rotation steps, each row followed by its count of steps:
The counts run from 0 to 272.
[121 166 161 118 129 137 102 186 201 136 157 149 123 125 129  80 117 148
 113 130 101 152  94 113 152 185 131 133 158 147 150 103  78 151 133  72
 107 110 149 182 104 104 145 143 141 132 153 121  99 136 124 101 142  88]  48
[122 183 128 110  82 123 158 107 109 132 136 133 151 107 122  86 116 152
 141 145 137 190 116 134 122 140 131 133 118 141 125  95  89 139  98 153
 158 122 102 175 142 124 159 201 188 152 132  79  79  88 110 124 115 113]  180
[148 137  96 113  88 136 167 162 173 139 161 153 145 139 103 124 114 113
 129 155 119 136  93 116 148 133 141 124 133 193 203 125 141 106 112  87
 125 142  92 155 103 164  97 150 137 104 117  67 114 106 133 120 136  98]  39
[121 181 143 104  79 127 148 148 108 115 153 155 115 110  99  84 111 124
 126 118 142 147 134 163 147 159 120 120 135 172 111  58 128 130 148 163
  93 119 125 138 147 118 154 163 148  98 166  56 144 108 146 125 151 107]  188
[158 155 148 111 162 162 112 179 163 135 142 145 117 100  92 139  96 137
  74 154 177 145 165 154 137 159 131 144 133 141 142 112 131 105 157 180
  80  99 121 173 111  89 131 127 102 105 117 156 137 142 144 176 141 124]  106
[165 157 206 145 137 115 121 105 129 153  85 118 103 139 137 122 123 171
 127 127 129 134 104 103 146 158 153 132 133 138 162  99 134 125 141 133
  88 112 165 140  80 110 146  83 154 116 131 149  87 143 100  75  64 108]  10
[133 135 159 154 109 127 149 130 139 139 141 155 134 150 104 148 113 139
 107 108 133 122 124  87 107  82 116 164 114 178 125  50 147 110 177 141
 127 134 150 130  48  92 144 122 112 156 145 103 156 138 154 124  93  86]  208
[167 112 133 143 106 162 126 143 143 113 151 113 172  82 112 155 105 109
 112 113 141 186  87 157 150  94 148 150 111 123 144 157 160 134 120 123
 103 139  63 129  61 114 139 163 142 132 106  37 172  72  92 139 103 113]  231
[117 158 136 135  60 152 147 125 104 136 163 112 181  89 111 103 122 126
  80 141 163 165 138 144 114 125  82 138 101 152 131 100 139 154 106 142
 136 151 123 111  91 105 173 189 116 167 142  48 166 123 124 147 119 123]  26
[127 139 105 110 160 150 116  66 176 154 145 145 159 105 172 137 126 165
 150 161 124 139 128 160 167 147 182 164  88 110 172  98 137 113 113 148
 105 115 126 128  64  94 102 111  76 136 125 150 102 149 143 105  73 127]  62
[141 147 118  94 195 181 151 125 141 119 147 145 135 183 119 142  86 139
 160  95  75 117 130 119 126  88 135 205  65 110 134 111 118 119 122 127
 137  93 111 178  97 114 118 116 144 152  86 130  95 107 114 118 142 127]  126
[142 164 116  96 134 150 152 139 160 140 142  97 162 156 158  58 129 136
 100 177  94 127 156 160 175 141 105 160  82 120 124 134  85 171 157  86
 100 117 142 150 125 106 100 130 134 140 136 146  95 133  73 102 146 111]  120
[110 184 144  96 133 129 121  84 127 154 120 143 129 131 111 119 122 196
  94 163 164 156 137 143 166 164 170 126 120  92 145  85  93 135 132  98
 108 119 144 156  72 123 148 119 103 118 145 164 115 138 146 101  64  84]  256
[170 129 109 146  91 130 138 107 115 122 108 105 125 114 175 134 167 129
 162 153 135 136 119 118  89 100 161 146  85 173 183 104 140 119 105 118
 162 129 120  65  90 121 135 150 135 149 111 117  92 136  88 122  56 107]  213
[120 143 179 143 139 130 110 145 193 145 147 156 142 103  84 122 131 161
 138 140 147 154 106 100 138 158 175 133 163 130 136  93 107 129 142  53
 122  99 113 184  93  79 172 134 145 142 116 137 144 117 110 100 104  79]  49
[145 171 153 111 175 160 136 118 126 105 158 113 142 172 152 114 128 171
 151 111  73 122 153 136 163  93 145 176  99 111  97 108 110 136 121 111
 142 117 145 147 109 111 118 141 140 178  83 120  77 100 102 113 147 114]  127
[133 172 116  94  93 148 185 124 106 124 183 127 125  98  87 131 101 142
  95 118 141 150 140 173 174 165 141 151 118 143 162 116 190 113  93 146
  93 113 156  91 100 139 135 140 123 119 122  54 143 121 119 143 142 132]  33
[144 138 174 141 168 118 134 176 160 142 120 127 105 152 150 149 120 132
 126 117  91 144  99  88 126  77 147 165  96 156 154  76 160 110 182 170
 139 129 141 134  53  80 124 123 108 136 112 121  90 136 144 141  89 115]  209
[118 149 137 119 118 144 145 162 143 131 168 146 132 113 110  95  96  93
 126  95 149 135 128 135 122 161 122 156 134 178 109  78 139 135 166 170
 107 113 104 166 124  63 152 147 144 102 131  45 163 103 158 112 130 128]  189
[122 157 149 107 173 163 110 137 155 150 114 138  87 134 152 129 128 137
 130 115  90 175 123 109 179 143 148 128 143  94 121  97 132 120 127 159
 103 121 176 130  80  71 141 147  90 169 138 124  55 132 150 137  98  84]  55
[143 166 134 127  73 125 146 106  94 113 102  74 116 136 187 135 141 159
 131 149 134 129 128 133 122 125 108 166 123 153 174  78 134 155 110 131
 112 107 168  77  81 132 140 126 102 133 161  86  50 178 113  89  79 113]  214
[168 111 151  77 140 181 144 113 157 173 144 106 104 158 158 106  97 126
 102 114 133  90 104 132 122 123  97 174  63 153 137  92 139 139 105 186
  98 106 163 128 137 123 112 103 152 142 150  85 111 154 128 111 159 118]  157
[139 138 111 132 149 133 153 191 198 137 123 140 141  78 121 105 131 107
  90 106 131 157  99 138 167 104 120 155 141 128 161 122 123 137 161  60
  69 109 144 172  80 108 135 106 104 110 122 116 126 125 100 120 136  86]  242
[149 195 134  89 127 138 118 143 169 103 154 112 103  91  94 102 108 156
  69 163 123 139 133 135 125 139 110 116 150 120 130  82 111 115  57 128
 103 132 105 143 133 133 159 158 114 159 126 108  56 135 147 153 155  60]  97
[145 167  70 103 121 126 193  88  89 144 119 141 148 125 128 154 116 125
 132 128 151 127 109 124 101  99 130 193  76 157 164  96 138  91 108 118
 159  78 136 155 133 134 108 140  93 133 105  83  69 132 142 126 107 141]  175
[209 162 157 145 116 131 163  77 147 135 150 113 123 128 100  89 124 128
  98 168 137  89 159 133 144 157 148 107 109 140 106  92 137  96 139 156
  91 143 103 118 141 141 113 119 179 161 144 131 124 117 101 142  91 121]  154
[149 163  85 139  90 117 139 128 113 154 114 127 142 134 130 178 103 145
  97 164 159 131 120 114 106 117 125 131 118 148 207 108 141 108 105 134
 150 139 123 119  67 143 115 137  98 105 134  99 113 164 134 107  41 117]  20
[146 143 138  72 132 187 149 109 133 137 152 120 103 195  83 123  73 145
 153 103 115 114 100  93 131 133 104 141 113 157 153 109 141 130  91 116
 143 152 127 133 112 143 132 132 101 165 127  76  84 123 160 104 164 102]  85
[182 107 150  87 150 189  97 111 162 147 156  98 148 103 173  90 119 137
 120 163 138 166 153 161 176 144 159 147  70 107 110 120 123 100  95 163
 111 108 107 144 149 111 129 166 151 165 120 129 136 111 131 154 124  79]  108
[130 158 178 147 108 124 128 107 187 145 167 130 133 109 165 100 133 133
 129 136  93  82 105 124 140 151 152 136  98 166 135  51 126 122 173 107
  97  89 141 129 106 113 140  82 160 152 168 137 115 156  98  94 115  98]  203
[130 161 125 171 113 141 138 144 108 121 111  95 176  75 152 147 132 131
 101 122 158 149 129 180 138 129 116 149 111 119 167 127 140 152 149 131
 101 115 116 135  47 101 157 120 131 119 128  95 147 137  77 111  81 157]  223
[117 149 123 154 137 136 140  81 136 152 126 178 166 115  97 141 122 170
 129 158 149 147 143 118 151 134 183 150 115  97 125  88 118 107 123 118
 128 104 119 150  56 102 151 141  99 137 138 179 147 119 153 139  81 100]  257
[155 106 112 133 155 161  92 145 163 108 134  97 128  73 140 131 108 109
 133 140 183 156 130 124  95 133 131 160 128 128 160  82 146 100 103 116
 133  85  88 175 112  61 176 128 114 156 108 125 114 161 138 141 124 108]  99
[174  90 124 140 151 148 151 163 140 113 160 106 129 163 159 139  99  99
 121 146 108 141 170 148 151  87 132 201  73 177 122 117 145  97 142 119
 152 103 126 130 112  78  97 142 122 150  72 116 150 107 128 137 153 107]  118
[142 180 152 130 122 116 186 175 103 121 108  91 111 162 150  89  97 141
  49 150 113 137 130 123 118 114  78 154 127 181 139  96 123 137 135 127
 139 131 168 158 132 120 121 159 138 148 138  78  66 142 130 139 126 103]  169
[118 149  83 119 149  92 138 132 122 105 135 117 123 115 168 122  90 123
 131 135 147 137 107 189 137 150 139 176 138 150 183 115 135 112 120 136
 124  75 107 186 123 140 103 118 157 106 100  68  70 134 134 111  75 165]  183
[158 157 149 100 100 136 132 167 137  81 167  64 136 202 132 136 100 156
  99 158  95 119 150 143 162 144 123 149 119 143 145 134 124 128  99 103
 127 153 110 101  74 156 105 163 133 138 106  89  94 122 123 119 152  87]  78
[177 148 143 133 114 111 172 138 160 119 122 151  69 148  75 143  96 118
 165  98 137 109 112  94 128 150 160 146 144 199 171  83 165  98 135 151
  94 107 121 110 111 120 118  97 122  87 118 114 139 127 118 109 105  93]  1
[132 183 184  79 102 193 124 116 136 132 151 121 163 160  78  92  98 169
 117 117 123 146 147 164 179 135  98 145 100 108 144 143 111 174 127 167
  95 140 118 133  64 106 133 119 109 107 129 135 163 112  99  98 156 133]  75
[182 139 122 117 147 149 112 125 140 120  96  83 132  97 154 120 124 155
 123 171 181 146 161 176 175 177 127 124 163  93 126 123 115 134 103 114
 100 102 126 158 122 110 147 111 113 143 145 132  81 147 112 108  94  86]  101
[169 155 162 157 111 129 173 100 119 161 125 123  92 133  68 112 115 153
 125 123 158 132 139  84 167 182 166 105 160 168 138 101 133 130 134  62
  84 129 124 112 128 112 141 124 122 153 135 100 145 108 116 130  79  55]  245
[160 133 130 136 127 155 186 130 110 148 100 117  91 153 143 111 103 122
 120 120 103 160 130 101 131  90 101 170  83 164 122 114 135 130 111 145
 147 141 153 138 123 117 117 169 119 163 122  77  58 106 123 154  82  91]  168
[158 149 111  93 118 187 130 131 135 158 158  96  96 157 131 148 120  98
 159 123 102 125 142 121 158 141 136 168 110 173 202 146 174 124 149 165
 116 124 123  94  83 109 109 121  60 149 106 125 114 123 135 126 116 165]  73
